Rows swapped in pairs by one turn or mirror: which row each one swaps with
The rows were stretched afterwards, more along some directions than others.
duv: [  4  -4   2 -19  17   7   8  36 -24 -22   3 -40  -8  24  31  12]
Gero: [ 19  19  13   2  -4 -30  19  -5  10 -20  14 -13  -3  -2  23 -15]
Bugab: [ 15   0  -9 -33 -12  17  -7 -27 -13 -23  18 -16 -12 -22 -15  21]
Kof: [  3  -4   0 -22   5  21   4  18 -23 -28 -13 -39  -3   9  10  27]
sel: [ 39  12  -6 -37  14  40 -47  26  45 -15   9 -28 -13 -16  27  31]
Zuzu: [ 56  15   8 -63 -11   8 -14  -4  -3 -34  31 -24  19 -29  10  24]
rona: [ -5 -19   5  -8  -8 -16 -37  19  22   5  20  -3  25   8  -4  19]
dumu: [ 23  -3  11 -14  -3  11  24  22   7  14 -27 -16  -7  16  42 -16]
gat: [ 35 -18   9 -31 -20  18 -21  16 -52  13  15  -5  21 -12   9   8]
Muve: [  8 -19 -27 -23  18 -17  18  35  13 -10  -6   1  29  11  17  13]
Buvok: [ 58  44  -5 -18   0  11  -9  -1  -4 -32  21 -10 -18 -13  22   3]
zenes: [-12 -15  11  -7 -17   9 -13 -10   3 -24   6  -4  -8  -3 -24  23]
foso: [ 37  15  33 -30 -16  28 -37 -29   3 -16  27 -43   0 -55  -5  28]
Runi: [ 29  27 -17 -11  12  -2 -41  29  38 -34  44 -40 -11   5  11  37]
Loro: [ -8   0   4   6   4 -23  12   4 -16 -32  20 -25 -11  18   4   9]
Tisu: [ 14   0  -6  -4 -31   0  11 -32  10   1  -2  -7 -13 -24 -25   1]
Vavot: [ 25  -1 -19 -21 -10  19 -47  -1  29   1   3 -28 -13 -12  -5  20]
sepe: [ 14 -19  24 -35 -14  28 -36  -9  45  -5  16 -27 -10 -41   0  23]
notol: [ -9  15  23  -3 -15  27 -34 -20   1   6   7 -27 -33 -21 -30  10]
dobu: [ 21  16 -11 -16 -21  -6 -34 -27  70 -11  25 -21 -21 -21 -15  13]
pobeg: [ 33   0 -27 -20  10   6  10  18 -36 -32  -5   7  -4  11  18   2]
Mif: [ 19  -4  26   0   9  14  11  18 -18   9 -13 -17   3  -4  41  -9]
Lar: [ -6  15  27  -9  -6  17 -65 -20  42  -6  22 -44 -23 -34 -27  37]
Lugi: [  2   8   2 -34  28   1 -25  35 -21 -27  25 -11  19   1   3  25]
mame: [ -2 -12 -20 -12  15  -5  10  23   0   6  -6 -11   3  23  28   0]
vob: [-22  34  12  -5  10   4  -9 -24  53 -13  -9 -21 -25 -22 -12   1]
Ledo: [-18  19   2   8  27   5  13  11  25  17 -33  -1   4  -3  -6   4]
ponob: [ -2 -47  19 -29 -18  34 -52   1   6   6  28 -21 -10 -27 -18  36]
nove: [ 18  39   8 -17  -1  -3 -18 -27   7   2  18   3  19 -45 -38  16]
Gud: [ 33 -13  -3 -28  -2  53 -30  22  -9 -30  27  -3 -30 -17   0  36]
neme: [ 65  17   7 -42   2  17  12   8  -9 -30  14  -1   2 -19  36  -7]
lomef: [ 18  -9 -24 -23  17  -8  15  27  20 -30   3  15   0  16  25   3]
Sovu: [-18  16  -3  18  24 -17  -7  16   8   1 -22 -13   4   5  -8   3]
keniz: [  8   1  15 -11 -16  23 -45 -27 -14   8   5   2  -3 -52 -49  17]
refu: [  6   0  22  -7  11   7 -16  14 -27  -8  11   5  -5  -8   6   8]
mida: [ 32 -14  18 -46 -22  38 -34  -4 -39 -12  36 -28  -9 -31  -6  24]
Zup: [  8  32  10 -18   5 -17 -22 -12  23   2  23   7  12 -29  -3 -10]
piv: [ 45  28   9 -27  -3  13 -22   0  63  -7   9 -47 -12 -19  28   4]

Mif swaps with foso
Zup swaps with vob
notol swaps with Lugi
Buvok swaps with sel

